(in the rows, 100 means zero)
Each path below is one point turned by a fixed rotation once a step. After each direction that follows a path, write how fast that rotation turns it, in degrees a step (0 if it stays still).
Each turn is a multiple of 5 degrees from 10 to 175, or 0.
Each row of a path follows its step; steps can be skipped.
Rotation 1:
step 1: 108 90 83 114 97 125 102 95 97 135 74 116 100 135 108 85 109 83 110 96
 96 112 115 117 95 75 130 106 109 92 78 129 72 121 100 100 68
step 2: 106 85 87 121 89 102 116 91 76 119 72 121 101 116 107 63 88 101 131 118
 106 126 110 77 98 94 84 67 70 90 109 120 83 113 99 97 87
step 3: 112 100 107 87 125 76 119 92 88 119 66 102 98 115 116 71 105 79 100 82
 129 123 93 119 111 103 122 78 86 101 133 110 91 125 88 118 82
step 5: 78 112 113 121 101 65 91 86 108 89 76 96 109 101 91 68 89 74 108 81 89
 139 102 77 125 109 120 96 80 74 104 123 109 92 84 84 91
step 9: 133 119 91 82 89 92 130 113 89 133 80 90 129 87 120 88 123 86 103 115
 109 115 86 113 97 76 100 90 74 81 126 106 101 85 78 109 78
step 11: 101 108 91 111 79 80 94 65 69 117 74 69 123 108 92 85 107 83 134 120 112
 110 93 84 110 110 103 98 69 86 100 117 104 88 99 66 94
step 12: 88 96 108 94 116 95 121 78 75 140 89 77 111 124 95 80 109 70 86 81 107
 104 96 124 127 113 110 123 80 92 102 105 83 90 96 88 63
step 13: 122 84 105 110 102 113 147 82 85 107 127 96 97 133 91 84 77 79 102 105
 118 106 99 78 98 104 104 110 76 94 80 141 96 102 99 72 79
step 14: 116 77 129 107 119 84 116 103 89 85 80 80 107 120 94 106 86 92 97 104 95
 117 76 80 130 104 100 87 69 79 116 130 81 95 61 96 85
step 15: 123 100 109 61 87 95 133 142 112 98 105 68 125 129 112 96 103 77 98 103
 106 124 95 101 113 99 115 119 90 92 110 131 96 104 96 107 86
Speeds:
105 95 98 103 102 94 96 100 93 110 96 94 99 93 101 90 106 98 106 94 106
 97 98 100 89 108 91 97 107 95 99 91 100 114 103 93 98 -> 45
107 92 94 108 99 100 91 97 101 98 94 97 99 98 92 110 98 101 96 102 97 97
 90 98 97 93 112 92 103 102 89 107 99 106 97 91 103 -> 115
109 111 97 97 96 102 109 108 102 105 96 101 93 104 100 100 102 92 91 89
 92 89 105 93 99 94 99 99 105 102 95 99 96 97 112 96 96 -> 125
97 104 96 104 90 100 105 93 94 105 94 101 106 99 100 101 107 109 108 93
 104 99 95 95 92 90 100 107 103 113 98 99 91 95 94 111 100 -> 40
105 104 110 102 100 96 95 97 105 97 103 104 105 112 106 104 108 98 105
 102 107 96 102 105 92 101 99 104 105 106 100 116 109 106 110 100 99 -> 155
Rotation 2:
step 1: 107 75 111 118 124 62 108 94 100 118 110 116 113 115 106 96 104 76 97 85
 78 125 93 109 104 95 91 84 105 73 100 85 107 90 80 47 118
step 2: 107 102 77 103 110 135 73 90 92 94 82 106 80 119 89 82 89 120 96 68 109
 109 77 110 98 110 77 116 125 121 90 144 89 105 102 87 94
step 3: 98 117 110 93 94 88 112 123 63 89 110 81 115 125 116 97 60 78 109 104
 117 89 118 118 122 80 92 119 84 95 123 100 93 105 76 129 91
step 4: 111 121 128 100 70 112 116 99 120 110 79 130 95 116 129 88 109 105 116
 116 95 58 106 91 79 103 112 95 109 102 90 94 92 66 115 76 95
step 6: 101 103 71 95 101 82 108 96 100 101 98 107 60 88 104 62 129 132 128 97
 89 103 95 94 117 102 90 112 96 119 91 97 94 121 65 128 120
step 8: 105 81 95 95 111 111 88 97 98 108 109 132 94 107 92 80 90 97 85 147 88
 84 77 128 103 143 97 107 120 94 116 68 95 95 121 91 83
step 12: 85 101 91 89 94 73 101 114 114 149 107 126 129 130 104 86 119 96 92 106
 99 129 106 90 106 94 92 138 113 122 95 82 103 87 116 98 91
step 13: 106 110 98 129 90 96 95 107 66 87 82 99 88 92 100 103 110 139 65 97 83
 94 101 72 98 82 113 99 129 102 134 127 109 124 93 85 95
step 14: 74 93 91 128 100 89 123 83 116 84 127 91 99 85 121 111 53 121 122 122 82
 93 97 118 125 103 78 120 89 94 83 106 92 100 95 96 105
step 15: 97 130 94 78 117 108 77 88 98 109 98 123 86 54 108 81 100 61 116 91 101
 82 79 82 90 87 103 102 100 86 116 108 77 74 120 100 91
Speeds:
96 94 94 110 105 97 100 108 105 97 93 100 97 113 93 99 104 93 98 108 107
 100 99 107 100 94 97 108 110 109 110 105 101 108 99 96 98 -> 70
98 101 99 93 98 100 96 97 108 96 92 98 100 108 93 97 109 101 102 107 102
 94 107 99 95 85 103 97 91 93 91 98 110 93 98 107 95 -> 60
94 98 99 109 101 111 102 93 103 97 98 103 88 108 101 113 101 103 96 91
 103 101 105 94 104 104 111 102 99 104 102 106 99 88 102 107 105 -> 160
99 101 105 101 104 95 100 105 101 101 101 93 98 105 101 103 89 99 95 101
 101 113 94 99 105 85 109 85 102 95 100 97 89 102 102 103 98 -> 170
98 100 91 104 108 96 102 96 104 92 96 113 99 101 98 100 90 100 103 99
 102 110 101 99 83 106 91 97 100 94 98 94 99 95 110 100 96 -> 110
101 100 92 108 106 98 108 99 96 110 111 99 102 108 96 100 100 103 107 99
 98 88 98 107 100 100 99 98 99 92 100 100 100 106 106 117 105 -> 130
Rotation 3:
step 0: 102 51 108 104 124 119 118 120 105 94 86 103 50 101 75 80 89 95 86 119
 99 101 120 96 94 132 94 97 111 94 87 104 140 78 113 102 93
step 2: 99 122 138 111 109 124 103 110 118 62 100 135 89 80 64 106 114 115 136
 99 92 109 113 118 96 111 118 88 99 101 84 97 140 106 105 85 100
step 3: 82 106 144 123 96 116 91 122 111 90 109 85 93 95 63 88 90 131 103 96 120
 107 105 114 89 135 78 103 121 113 103 122 91 66 131 99 90
step 4: 100 79 158 108 110 111 100 112 92 108 84 102 91 83 94 94 122 63 88 104
 112 112 103 102 92 113 88 89 77 78 107 121 132 88 142 120 91
step 7: 111 117 132 104 98 103 101 90 132 71 104 90 79 89 56 106 103 113 122 91
 107 133 79 112 84 130 93 104 88 72 75 121 126 101 115 101 102
step 9: 87 97 137 90 130 120 77 129 110 112 97 83 91 79 79 96 111 80 89 107 99
 108 129 118 87 141 92 93 107 89 117 105 100 104 136 107 69
step 10: 128 76 128 99 128 110 97 139 114 111 74 104 63 118 72 84 107 109 95 87
 121 88 92 94 100 120 102 89 74 78 106 112 132 87 96 115 108
step 11: 90 92 119 120 139 93 118 98 125 76 102 120 63 70 71 96 117 97 101 102
 113 106 109 121 74 111 112 113 98 81 79 123 96 94 70 123 89
step 13: 87 129 134 78 101 115 72 113 116 72 69 95 78 89 76 83 97 91 119 92 127
 120 109 122 95 118 87 88 92 106 113 128 99 72 120 112 107
step 15: 110 75 98 99 117 101 95 138 110 115 89 108 63 91 77 93 107 96 91 113 106
 92 106 123 62 148 94 88 109 94 97 102 133 76 87 125 83
Speeds:
88 105 97 105 96 98 98 105 110 116 104 111 100 92 98 95 102 94 103 106
 98 104 92 98 100 104 109 102 99 110 105 97 104 104 96 99 98 -> 110
98 101 94 101 102 105 100 107 88 107 105 96 99 98 92 97 100 102 89 101
 91 102 105 98 93 110 95 96 116 106 92 98 95 100 101 93 103 -> 120
104 111 103 96 98 106 108 91 103 88 104 106 102 95 91 104 96 99 104 107
 100 101 95 97 102 106 88 101 97 107 103 95 94 106 95 96 110 -> 70
106 95 105 100 102 108 100 100 86 107 97 115 103 98 100 98 107 103 103
 101 100 90 96 92 105 91 100 91 96 105 97 102 108 95 102 98 109 -> 170
95 110 104 107 99 105 89 95 103 101 104 88 98 100 105 105 103 98 112 93
 101 99 103 99 101 95 91 97 110 111 98 105 110 102 101 104 103 -> 70
99 92 98 101 106 98 106 104 107 97 103 98 100 109 102 95 109 89 90 100
 102 84 98 99 100 105 89 102 98 106 104 100 106 110 97 106 101 -> 70
